In the rows, 128 means zero.
One turn sends every row of this set to another row. A few are shown first. Where does it send the rows asked after them?
fiso: [141 131 106 150 151 126 134 118  62 122 137 132 118 121 123 121 112 131
 147  96 112 158 106 175 139 116 112 125  92 160 110 135 120 140 144 136
 104  74 153]
Sotif: [149 126 116 108 120 101  76  98 182 123 133 112 129 157 134 134  99 100
 119 130 146 149  81 178 157 137 114 126 120 155 128 133 155 125 131 157
 122 113 135]
Pufi: [118 132 112 156 146 143 144  98  82 143 148 140 143 114 110 110 122 131
 130 117 112 146  93 178 136 141 137 110  86 151 136 177 120 132 128 145
  74  95 158]
Didi: [170 134 110 120 104 117  83 104 165 142 145 137 140 125 119 151 118 117
 111 131 148 124  90 163 142 139 157 106  97 146 160 141 181 143 122 153
 129 145 128]
Vuda: [146 146  91  98 113 157 140 137 114 121 147 115 116 127 121 107 142 144
 140 119 121 149 153 128 156 114 140 125  88 163 119 130  96 153 154 152
  63 116 156]
satas: [180 114  95 114  90 106  87  81 164 131 135 133 136 138 138 149 117 113
 117 130 148 127  92 171 137 120 132 118 111 142 153 135 171 119 123 146
 135 127 138]
Dufot: [146 143 107  99 118 101  68 126 179 120 145 108 124 148 113 136 103 114
 116 138 128 138  98 175 153 153 124 124 110 155 136 117 161 140 119 167
 125 115 129]
vid: [138 137  84 114 108 162 154 104 126 140 147 120 120 126 119  94 141 136
 126 139 120 142 128 127 151 129 144 115  92 154 123 159  95 149 145 140
  50 132 161]
teki: [153 142 125 141 147 138 141 108  81 142 132 132 130 167 134 129 117 132
 120  98 127 165 113 149 190  87 126 130  94 159 136 114 105 156 158 158
 108 113 170]
Sosi: [155 142 119 123 124 116  80 120 177 137 141 118 127 132 127 141 102 114
 113 141 155 144  79 162 150 137 129 117 103 158 139 141 180 147 123 158
 138 131 131]
rala: [154 127 107 108 106 113  83 106 182 123 142 111 132 142 138 148 112 119
 111 151 145 139  94 170 138 127 116 127 110 149 150 139 171 119 112 164
 140 115 145]
sasin: [165 152  74 132 115 169 155 110 114 142 137 130 128 111 126  91 133 130
 140 141 132 150 126 111 158 119 141 114 108 168 121 145 131 156 155 128
  71 123 154]
buka: [164 173  88 152 136 148 148 117  84 154 137 136 139 150 111 126 122 139
 109 146  95 148 121 130 177 122 138 113 104 158 150 103 147 171 137 134
 116 116 168]
tusat: [170 124 109 104 103  93  73  93 164 117 132 127 137 160 135 152 108  98
 126 111 138 134 101 176 153 128 137 118 121 150 136 114 156 130 143 138
 122 120 127]
lotug: [131 154 104 115 124 140 143 115 101 136 147 124 146 169 113 133 141 150
 102 132  87 141 143 162 173 124 138 125  87 146 168 114 101 141 127 170
  87 108 184]
Las: [120 134 106 154 133 139 143  94  79 117 149 126 149 140 133 144 128 124
 129 147  91 148 113 167 118 125 127 112 110 147 128 157 129 125 130  98
  93  86 165]
Rav: [151 127  93 119 117 156 139 107 105 114 145 112 119 139 144 105 123 125
 147 121 131 159 131 121 152  90 138 129 107 156 105 141  91 145 162 130
  71 118 153]
ker: [146 124  95 153 119 146 146  87  78 137 158 112 134 169 137 134 118 142
 103 149  96 151 109 136 149  87 133 128 100 128 144 131 107 142 119 139
 121 120 182]
rumu: [113 146 126 125 138 130 143 134  92 120 139 127 123 134 112 154 152 147
 117 120  90 147 134 178 131 139 124 113  71 154 130 141 117 144 136 121
  89  93 165]
fepig: [161 124 100  96 100  92  64 109 158 117 151 116 124 151 108 141 107 112
 119 112 121 123 103 182 140 144 149 121 104 138 140 114 140 139 123 161
 117 128 120]
kosa: [160 120 112 111 104  95  80 104 168 142 144 129 111 136 104 138 114 117
 103 114 138 126  80 173 145 151 150 111  88 140 137 137 151 156 125 153
 118 150 123]
Dadiv: [144 123 108 116 114 102  80 107 182 135 151 104 112 141 115 132 103 116
 102 147 132 137  72 169 142 153 125 118 100 142 129 144 154 145 110 158
 127 135 133]
mevi: [145 137  94 152 134 137 155  74  99 165 138 136 133 161 109  91 115 129
 101 129  99 150  85 153 184 134 134 115  99 146 143 137 101 152 134 154
  79 122 174]
pimeg: [149 156  96 149 139 134 160 119  89 144 118 151 127 106 115 129 145 141
 128 126 107 149 117 165 142 141 106 109  88 168 134 139 158 141 140 117
 104  80 165]
Larer: [160 138  69 122 100 163 151 109 109 120 145 113 124 129 142 116 136 135
 137 154 116 147 145 110 138  97 131 123 111 155 118 137 118 143 144 116
  85 116 165]

fiso -> rumu
lotug -> mevi
Didi -> satas
And these:
rala -> Sotif
Larer -> Rav

One turn sends every row of this set to another row. A few are shown first. Where does it send the rows asked after them?
mever: [139 121 103 130 111 124 137 141 147 110 112  85 123 147 148 158 168 160
 137 141 129 130 166 142 133 111 165 130 168 112 156 109 151 142 104 148
 196  95 104 123 127]
leb: [131 118 102 124 123 122 136 145 148 109 110  82 120 141 150 158 164 159
 134 140 135 122 162 143 136 108 167 124 168 110 156 103 150 144 102 146
 203  85 112 124 133]
rak: [127  83 109  72 114 108  95 107 161 139 126 112 150 122 119 174 156 121
 129 130 102 121 147 143 132  84 149 136 140 165 107 139 161 137 110 146
 148  68 116 121 102]
Fibam: [ 84  40 142 147 111 116 121 101 182 134 142 121 119 122 155 162 139 142
 145 148 104 148 148 115 101 133 115 134 173 163 131 147 134 148 154 118
 155  85 139 144 136]
ruso: [ 98 104 138 152 133 114 134 135 145 163 137 120 132 112 113 142 154 156
 175 122 113 131 127 145  85 133 125 166 188 167 123  94 106 166 113 128
 191  76 115 130 126]
faf: [118 112 124 151 160 124 119 110 150  90 129 142 131 130 126 172 170 142
 138 143 162 126 120  87 122 117 130 110 112 147 172 146 146 160 102 134
 176  50 106 161 138]
pamo: [123 114 125 157 154 126 121 106 149  91 132 144 132 132 124 173 173 144
 141 144 158 131 121  85 119 119 128 115 114 150 173 151 147 158 103 134
 172  57  97 161 133]
monab: [ 84 108  95 138 148 109  98 117 154 149 122 121 171 103 126 165 121 176
 161 144 129 114 134 127 146 137 137 126 102 174 163 117 150  94 122 138
 174  64 147 136 138]
pum: [ 94 102 137 150 141 113 134 136 147 166 137 118 132 110 112 141 151 156
 174 123 119 127 124 145  85 131 126 161 190 165 121  94 107 167 109 127
 194  73 115 129 129]
Botem: [118 109 125 151 156 123 115 114 150  82 127 143 129 128 127 176 171 138
 139 139 157 123 125  89 125 119 130 113 112 145 174 142 148 162 108 137
 178  46 111 162 134]
nera: [ 90 108  97 141 137 110  92 118 152 144 123 123 172 107 127 168 126 173
 164 141 119 118 142 128 148 140 135 132 101 175 166 118 151  93 132 144
 171  68 147 138 131]
Famal: [114  82 107  66 139 105 105 102 163 149 126 106 150 114 116 170 150 126
 124 138 124 114 133 143 129  76 149 121 142 163 102 138 158 137  93 138
 154  64 112 122 116]
laber: [117  80 108  65 129 106  96 109 162 138 123 108 146 115 119 174 153 120
 126 130 112 113 144 144 133  78 150 125 141 162 105 133 160 140 104 145
 155  58 123 122 109]
vel: [127 113 126 158 144 127 116 108 148  86 132 147 133 135 125 174 175 141
 142 140 150 132 127  86 121 122 128 119 113 148 174 150 148 159 110 138
 171  57 100 161 129]
nis: [ 94 113  97 147 140 113 105 106 152 157 130 123 176 112 121 163 124 184
 164 150 124 127 134 125 140 140 133 132 102 179 164 128 149  88 120 137
 163  82 128 137 133]
tofi: [ 91 100 137 148 142 112 131 140 146 161 133 119 129 106 115 143 151 154
 172 120 118 123 125 147  88 130 126 160 189 164 121  88 108 168 112 127
 198  65 123 130 131]
dabiv: [ 76  36 141 140 121 111 117 109 183 128 136 118 114 115 158 164 136 137
 142 145 109 136 147 115 105 129 118 127 171 161 131 136 134 151 154 121
 164  69 153 145 143]
Zuna: [129  86 110  76 116 110 105  98 160 147 131 112 152 126 115 172 157 127
 130 136 107 128 143 142 126  84 148 135 141 168 104 147 160 134 103 142
 143  78 103 121 103]
Gipi: [ 99 102 137 153 130 114 129 139 144 158 136 123 129 111 116 145 155 154
 175 118 109 129 132 146  87 134 125 168 189 166 124  92 110 166 118 132
 193  72 120 129 124]
Pinu: [126 120 101 122 133 121 143 142 149 117 110  80 122 140 148 155 162 163
 131 145 144 120 153 142 134 104 165 118 169 109 153 104 147 144  93 141
 201  87 107 124 139]
pevi: [ 72  41 140 140 138 113 135  95 185 147 142 113 119 115 152 156 132 148
 139 159 126 142 129 113  99 124 117 119 172 161 125 146 129 148 135 109
 160  80 133 143 152]
farit: [ 67  36 139 136 137 111 125 106 185 137 136 115 115 111 156 159 130 141
 140 151 122 133 135 116 104 125 119 118 173 158 128 137 131 151 142 114
 166  68 149 145 153]
guve: [123  87 107  72 130 109 110  96 163 154 131 107 152 121 114 169 153 131
 126 142 118 123 133 141 125  80 148 126 142 166 102 146 158 134  92 136
 145  77 100 122 111]
nif: [ 96 112  96 147 130 114  98 112 150 149 126 126 175 113 124 167 126 178
 166 144 117 127 142 127 144 143 133 135 101 179 168 126 151  89 131 142
 164  79 137 137 128]
Fasi: [ 95  99 138 149 136 113 127 143 146 156 134 120 129 108 116 144 153 152
 174 117 112 124 129 147  89 133 126 164 188 165 123  87 109 169 117 132
 198  65 125 131 126]
luk: [122 111 124 155 146 126 111 114 148  82 129 146 130 131 128 176 175 138
 142 136 150 127 130  87 123 121 128 119 112 146 175 144 148 162 113 140
 175  50 109 162 130]
Dased: [ 81  43 141 146 121 116 132  93 184 144 147 117 120 121 151 158 136 149
 144 156 115 150 137 112  97 130 114 129 172 164 129 153 132 145 142 113
 152  90 127 143 143]
Zemep: [131 124 100 127 130 124 149 134 149 122 116  81 123 145 145 153 164 167
 132 152 144 129 151 141 129 106 163 121 170 111 152 112 147 140  89 139
 195  97  94 122 137]
Lef: [139 124 102 132 117 126 145 134 148 118 116  84 125 149 143 155 166 166
 136 147 133 135 158 140 130 110 162 130 169 113 155 115 148 140  96 142
 192 103  94 123 130]
vogi: [ 86 110  95 140 151 111 106 109 153 158 126 118 174 106 122 162 121 182
 161 152 132 121 130 125 143 136 134 125 103 177 163 123 149  91 115 134
 170  74 135 137 139]

dabiv -> Fibam
nis -> vogi
And these:
guve -> Famal
Lef -> Zemep
pamo -> faf
pum -> tofi

